Some points:
[-0.8 -0.6  0.1  0.9  0.1 -0.3  0.2 -0.5 -1.8 -1.3 -0.4  0.  -1.1  0.   0.4  0.3  0.1 -0.1  0.7  0.1  0.5  0.6 -0.2  0.9]
[-0.8 -0.5  0.2  0.6  0.3  1.1  1.  -0.3 -0.7  1.   0.4  1.   0.9  0.5  1.5  0.7  0.3  1.3  0.   0.3 -0.8  1.  -0.7 -0.5]
[ 0.   0.3 -0.1 -1.2 -0.9 -0.1  0.1 -1.8  0.  -1.1  1.2 -1.7  0.3  0.1 -1.7 -1.4  0.9  1.4 -1.3  1.   1.7 -0.6 -1.1 -0.2]
[-0.1  0.9 -0.2  1.1 -1.  -1.1 -0.8  0.2  1.2  0.4 -0.9 -1.8 -0.9  0.1 -0.6 -1.9 -1.1  1.1 -1.5  0.2 -0.1 -0.5 -0.9  1.3]
[-1.  -0.7  1.   1.   0.7 -0.1  1.1 -0.4 -0.4 -0.2 -1.3  0.   0.   1.   0.4  1.2  0.3  0.3 -0.2  0.2  0.3  0.6 -0.3  0.6]
[-0.1  0.1  0.3 -0.3  1.6  0.9 -0.9  0.8 -0.8  0.2 -1.3  1.3 -0.6 -1.1 -0.8 -0.8 -1.2 -0.7  1.5 -0.5  1.3 -0.4 -0.2  0.2]
[-0.8  0.5  0.3  1.6 -1.2  1.  -0.9  0.9 -1.  -0.9 -0.5  1.2  0.2  1.1  0.6 -0.5  0.   0.9 -1.5  0.6 -0.4  0.7  0.  -0.3]
[ 1.  -0.9  0.   0.1  0.1  0.   1.2 -2.1  0.7  1.3 -0.2 -2.   0.5 -1.2  1.5 -0.8 -1.   0.6  1.4  0.8  1.5  1.1  1.1  0.1]
[ 1.1  0.5  1.  -1.   2.2 -0.9  1.1  2.1  0.5 -0.6  1.  -1.2  1.7 -0.2  1.6  0.7 -1.  -0.9 -0.1 -0.8 -1.4  0.2 -0.5 -1.7]
[ 0.   0.  -0.8 -0.3  0.7 -2.   0.   1.   0.3  0.  -1.9  0.1  1.   0.2 -0.7  0.5  0.1  1.1 -0.5 -1.  -0.7 -0.2  0.1 -1. ]
[ 1.2  0.7 -1.   0.9  1.2  1.1 -0.5  1.   0.2 -1.2 -0.5  0.  -1.  -0.8  0.5 -0.7 -1.1  0.  -0.4 -0.4  0.8 -0.6 -0.8 -1.1]
[-2.3 -0.4 -2.3  0.9 -0.6 -1.2  0.5  0.1 -0.7 -1.7 -0.4  0.2 -0.6 -1.7 -2.1 -0.8  0.5  0.5  0.3  2.3  0.3  1.8  1.7 -1.6]
[-0.1  0.   0.2 -1.5  0.3  0.9 -1.1  0.9 -0.2 -1.  -0.9 -1.1 -0.7 -0.9  0.5 -1.   0.  -1.1  1.4  0.3  0.1  1.2  0.2  0.3]
[-0.5 -1.2 -0.1  0.8  0.1  0.9  1.1  1.8  0.3  0.6  0.3  0.2  1.9  1.5  0.6  1.  -1.9  0.9  1.1 -0.7  0.1  1.2 -0.9  0.7]
[-0.6  0.3  1.   0.6 -0.8  0.7  1.2 -0.2 -1.8  0.  -0.5 -0.2 -0.2  0.7  0.4  0.1  0.1  1.8 -1.2  0.1 -0.9 -0.6 -1.5 -0.3]
[-0.2  0.3 -0.7  0.9  1.4  1.4 -1.9  0.8  0.   0.3 -1.4  0.9 -0.6 -0.8  0.1 -1.7 -1.  -0.6  0.5 -0.9 -0.2 -0.8  0.8 -0.1]
[ 0.7  1.2 -0.2 -0.8 -1.6  0.1 -0.1 -0.7  0.5 -1.8 -0.1  0.2  0.8 -2.  -0.1  0.7  0.8 -1.4 -1.4  0.7  1.2 -0.9  0.6  1.2]
[-0.6 -1.3 -1.6 -0.5 -0.7 -0.1 -1.  -0.1 -1.9 -0.8  0.   1.2 -0.1  0.3 -0.2 -0.5  1.   0.6 -1.1 -1.3  0.4  1.3  2.1 -1.2]
[ 0.1  0.3 -0.9 -0.3  0.7  1.3  0.2  2.3  0.3  0.  -0.5  0.9 -1.   0.2  0.1 -0.1  0.1  0.   1.8 -0.5  0.6 -0.6  0.2 -0.8]
[ 0.8  0.3 -0.2 -1.5 -1.2  0.3  0.9 -0.9  1.6  0.   0.6  1.  -0.4 -0.9 -0.2  0.7  0.5 -1.9 -1.6 -1.4 -1.9 -0.2  0.4 -0.6]
[ 0.2  0.3  0.8  0.3  0.4  1.   2.  -0.1 -0.2  0.8  0.9  2.  -0.1  2.2  0.3  0.6  1.1 -0.4  1.3 -0.2  0.5 -0.4  0.   0.8]
[ 1.1  1.6 -1.7  0.4  0.5 -1.6 -1.5 -0.1 -1.7 -0.7 -0.2 -0.8 -0.7 -0.4  1.2 -1.3 -1.2  0.5  0.4  0.4  2.3  1.6  0.5 -2. ]
[ 2.2  0.1  0.2  2.   0.5 -0.3 -2.9 -1.2  0.4 -0.1  0.1  0.1  1.2  0.  -0.1  0.9 -1.   0.7 -2.   0.8 -0.7 -0.5 -0.6 -1.3]
[ 0.1 -1.3 -0.2 -1.9 -0.2  0.2  0.6 -0.4  1.6  0.9 -1.1 -2.   1.8  1.1 -1.4  0.4  0.1 -0.4  0.4 -2.5 -0.7  2.1  0.   0.6]
[ 2.  -0.5 -0.1 -0.8  0.4 -1.1 -0.1 -0.9  1.  -0.3 -0.2  1.1 -0.8 -0.8 -1.1  0.8  0.8 -0.9  2.1  2.  -1.2 -0.7  0.4  1.8]
[ 0.9  0.9  2.  -0.7 -3.   0.2  0.2 -0.5  0.  -1.7 -0.1 -1.  -0.6 -0.6 -0.7  0.6 -0.6 -1.2 -1.5  0.4  1.3 -1.7  2.1 -0.3]
[ 1.  -0.9  0.  -0.9  0.9 -0.1  0.1  0.5 -0.4  0.6  0.   0.  -0.6  0.5 -1.  -2.4  3.2 -1.5 -1.3  1.8  0.4 -0.9  0.1  0. ]
[ 0.9  0.2  2.  -0.4 -0.2 -1.  -0.2  0.3  0.6  0.   1.8 -1.  -0.1 -0.1 -2.5  0.2  0.8 -1.2  0.5  1.  -1.5  0.8  0.4  1.4]
[ 1.   0.2  0.1  0.5 -1.6 -2.6 -0.1  0.1  0.3  1.3  0.7 -0.8  0.9 -0.2 -0.3  0.3  2.2 -0.6  1.3 -0.4  0.1  1.4 -1.9 -2.3]
[ 0.4 -0.5  1.   1.1  1.2  0.7  1.   0.9 -0.1  0.9  0.3  0.   1.   0.5  0.5  0.1 -0.6  0.8  0.8 -1.   0.2  0.7  0.   2. ]
[-1.9 -1.2  1.1 -0.5  0.2  0.1  1.  -0.3 -0.5  0.7  0.1  0.3 -0.4  0.3  0.5  0.4 -0.9  1.3 -0.3  0.1 -0.9  0.6 -2.2  0.3]
[ 0.5  1.5  2.  -0.7 -0.7 -0.7 -0.1 -0.8  1.  -1.1  0.2  0.2 -0.8  0.6  0.2  0.6  0.9 -1.2 -0.7  0.3  1.  -0.5  1.4  0. ]
[ 0.1  0.3  2.   0.8  0.1 -0.3  0.1  1.  -0.1  1.2 -1.7 -0.9 -1.2  0.8  0.9  0.1 -0.7  0.8 -0.2 -0.4  0.4  0.3 -1.4  0.4]
[-1.2  0.8 -0.3 -1.5  1.6 -1.1  1.8 -0.2 -1.1  0.8  1.7  0.7  2.7 -0.4 -0.5  0.6 -0.1 -1.4 -1.  -2.9 -1.9 -2.3 -0.6 -0.7]
[ 0.1  0.2 -0.3 -0.3  0.2  0.8 -2.4 -0.1  0.6  1.8  2.4  0.9  0.6  1.6  0.9  2.  -0.6  0.5  0.8 -0.3 -1.  -0.3 -1.3  0.2]
There is one direction along which these points spread out most. Take the direction at right angles to it along which they spread out most. Go by this last direction. How far along it is each point below, from 0 to 99? The average is 50, and the first point in the table lies past the average. One standard deviation of the points above along it is 16.
[ 0.7  1.8 -1.4  1.1  0.9  2.   0.3 -1.   0.4 -0.5 -1.9  0.5 -1.5 -2.6 -0.3 -0.9  2.2  1.   0.2 -0.8  0.3  0.2  1.9 -1.9] 66
[-1.2 -1.3 -0.3  0.2  0.5 -1.7 -1.  -0.9  0.4  2.2  2.1 -0.1 -0.4  0.7  0.1  2.2 -0.9 -0.4  0.1  1.4  0.  -1.5 -0.4 -0.6] 41
[-0.2 -0.2  1.2 -0.1  1.3  1.4 -1.1 -1.4 -0.1  1.   0.3  1.  -0.8  0.   1.9 -1.3 -0.9 -0.1  1.4 -0.8  0.5 -1.1  1.  -0.2] 60
[-0.6  2.  -0.2 -0.7 -1.2 -0.8 -0.1  0.2  1.4 -1.2 -0.1  0.  -0.7 -0.7  0.9 -0.5  1.  -1.2  1.   0.1 -0.3 -1.3 -0.4  0.1] 39
[-1.5 -1.4 -0.7  1.7 -0.8  0.8 -1.   1.7 -1.9 -1.2  0.   0.8  2.1  0.6  0.5  0.6  0.4  0.4 -0.4 -0.1 -1.7  0.6  0.   0.6] 62
[-1.8 -2.  -0.1 -0.2 -0.4 -0.5  0.   1.2 -0.8  0.3  0.2 -1.  -1.3 -0.5 -0.2  1.1 -0.8  0.  -0.5 -0.1  0.8  0.6  0.6  1.8] 57
[-0.7 -0.1 -2.4  0.7  0.2  1.6  0.2  0.7 -0.6 -0.1  0.1 -0.5 -0.2  1.1  1.3  0.2 -0.8  0.1  0.3  0.3 -0.6  0.8 -0.3  1. ] 68
[ 1.6  2.1 -0.4 -1.6 -0.8  0.   2.  -1.6  2.2  1.4  0.5  2.1 -0.8 -0.6  0.2 -0.1  0.4 -1.  -0.5  0.4 -1.1 -1.   1.3  0.5] 20
[ 0.4 -1.5 -1.1 -0.2 -0.7 -1.1  0.1 -1.  -0.3  0.  -0.5  0.3  0.1  0.  -2.   0.5 -0.3  1.2 -0.1  1.2 -0.3 -0.3  0.   1.2] 48
[-1.3 -0.4  0.7 -0.6 -0.5  0.3  0.  -0.8  1.5 -0.2  1.9 -1.8  0.2  1.1 -1.3 -1.6  0.   0.3 -0.1  0.2  1.5 -1.6 -0.5  0.5] 39
